rotation steps, each row followed by its count of steps
The counts run from 0 to 68.
[ 37  50   1  40 -38 -25 -23 -55  34 -23 -29]
6
[-36 -28   5 -56 -27   4  48  50 -20  53  10]
62
[ 47  32 -19  28  23 -43 -39 -24 -10 -77  -9]
21
[-19 -26 -17 -35  36 -23  26  72 -43 -29  24]
46
[ 45  38 -13  32   5 -45 -34 -38   2 -71 -16]
17
[ 25   5 -24  -2  47 -41 -11  28 -41 -83  14]
32
[ 44  35 -17  32  14 -44 -33 -30  -4 -74 -14]
19
[-36 -28  -2 -58  -7  -2  45  67 -26  38  18]
58
[-35 -33  -5 -58   0  -8  44  68 -29  25  21]
56
[ -8 -15 -21 -30  47 -29  11  60 -47 -54  22]
41
[  0 -15 -19 -24  51 -30  11  58 -47 -55  25]
40
[ 44  51  -4  42 -28 -36 -27 -55  26 -32 -27]
9
[-31 -15   4 -47 -46  10  43  30 -12  72   9]
67
[ 41  46  -2  44 -31 -31 -29 -55  28 -30 -30]
8
[ 44  29 -22  26  28 -42 -29 -20 -14 -82  -7]
22
[ 14  -4 -21 -12  52 -43  -4  38 -45 -73  16]
35
[-36 -25   2 -52 -35   6  46  48 -19  57  13]
63
[-22 -26 -16 -45  35 -21  26  72 -47 -22  27]
47
[-31 -16   7 -45 -50   9  43  23 -11  76   6]
68
[ 36  49  -1  45 -37 -29 -25 -54  32 -25 -32]
7
[ 20   0 -24  -3  51 -42  -9  31 -39 -77  11]
33
[ 29  49   8  41 -54 -21 -13 -53  43   2 -33]
2
[-11 -22 -17 -36  45 -27  14  67 -46 -46  27]
43
[-14 -25 -17 -40  38 -26  23  69 -45 -35  27]
45
[ -9 -19 -22 -27  44 -29  14  68 -45 -52  26]
42
[-37 -28  -1 -58 -14  -3  45  60 -27  40  19]
59
[ 15  -4 -23  -4  50 -42  -9  35 -42 -77  15]
34
[-34 -19   5 -52 -42   6  47  33 -16  68   8]
66
[-36 -22   1 -59 -24   0  49  56 -23  49  14]
61
[ 44  38 -17  33  11 -43 -38 -34  -3 -70 -14]
18
[-28 -33 -12 -48  17 -13  36  77 -41  -1  25]
51
[ 25   6 -23   3  48 -42 -18  19 -36 -84   9]
30
[-30 -30  -6 -56  14 -12  40  75 -37   3  24]
52
[ 41  50  -5  41 -22 -36 -31 -51  24 -34 -29]
10
[ 44  34 -15  25  19 -44 -32 -28  -9 -76 -12]
20
[-36 -19   6 -51 -40   7  46  39 -16  64  10]
65
[ 41  49  -6  41 -21 -33 -29 -52  21 -43 -23]
11
[ 35  21 -24  16  35 -41 -30  -6 -23 -85   0]
25
[ 22  48   5  44 -60 -16  -8 -48  46  11 -30]
0
[ 46  40 -10  37  -9 -40 -35 -49  11 -56 -24]
14
[ 21   3 -26   2  47 -42 -18  24 -38 -83  13]
31
[ 11  -7 -24 -13  47 -40  -2  42 -46 -68  19]
36
[-31 -33  -7 -55   4  -4  45  70 -32  17  24]
55
[  4 -14 -22 -24  49 -31   8  56 -46 -62  24]
39
[ 38  51   5  42 -47 -24 -18 -52  35 -18 -30]
5
[  6 -12 -20 -19  51 -34   4  49 -48 -61  20]
38
[-12 -24 -20 -36  40 -25  22  69 -47 -38  26]
44
[ 32  51   4  41 -49 -26 -16 -54  39 -11 -29]
4
[ 28  44   6  40 -59 -21 -10 -51  42   6 -31]
1
[ 35  23 -23  13  39 -46 -32   1 -24 -83   1]
26
[-22 -27 -13 -47  28 -20  30  72 -45 -19  24]
48
[-36 -29  -3 -56  -5  -1  42  66 -31  28  21]
57
[ 43  48  -8  40 -15 -35 -33 -49  17 -52 -26]
12
[  8 -11 -21 -15  48 -36   0  49 -42 -68  20]
37
[-36 -29  -7 -53   7  -8  43  74 -36  13  23]
54
[ 27  15 -20  12  41 -41 -21   8 -31 -81   7]
28
[-32 -32 -10 -53  13 -14  44  72 -36  11  23]
53
[ 44  44 -12  35   0 -44 -36 -40   4 -65 -16]
16
[-38 -28   0 -57 -21  -2  47  60 -25  43  19]
60
[ 30  10 -24   7  44 -41 -21  15 -33 -82   8]
29
[ 31  49   4  43 -52 -24 -17 -55  41  -5 -31]
3
[ 40  28 -25  21  26 -45 -28 -15 -18 -78  -7]
23
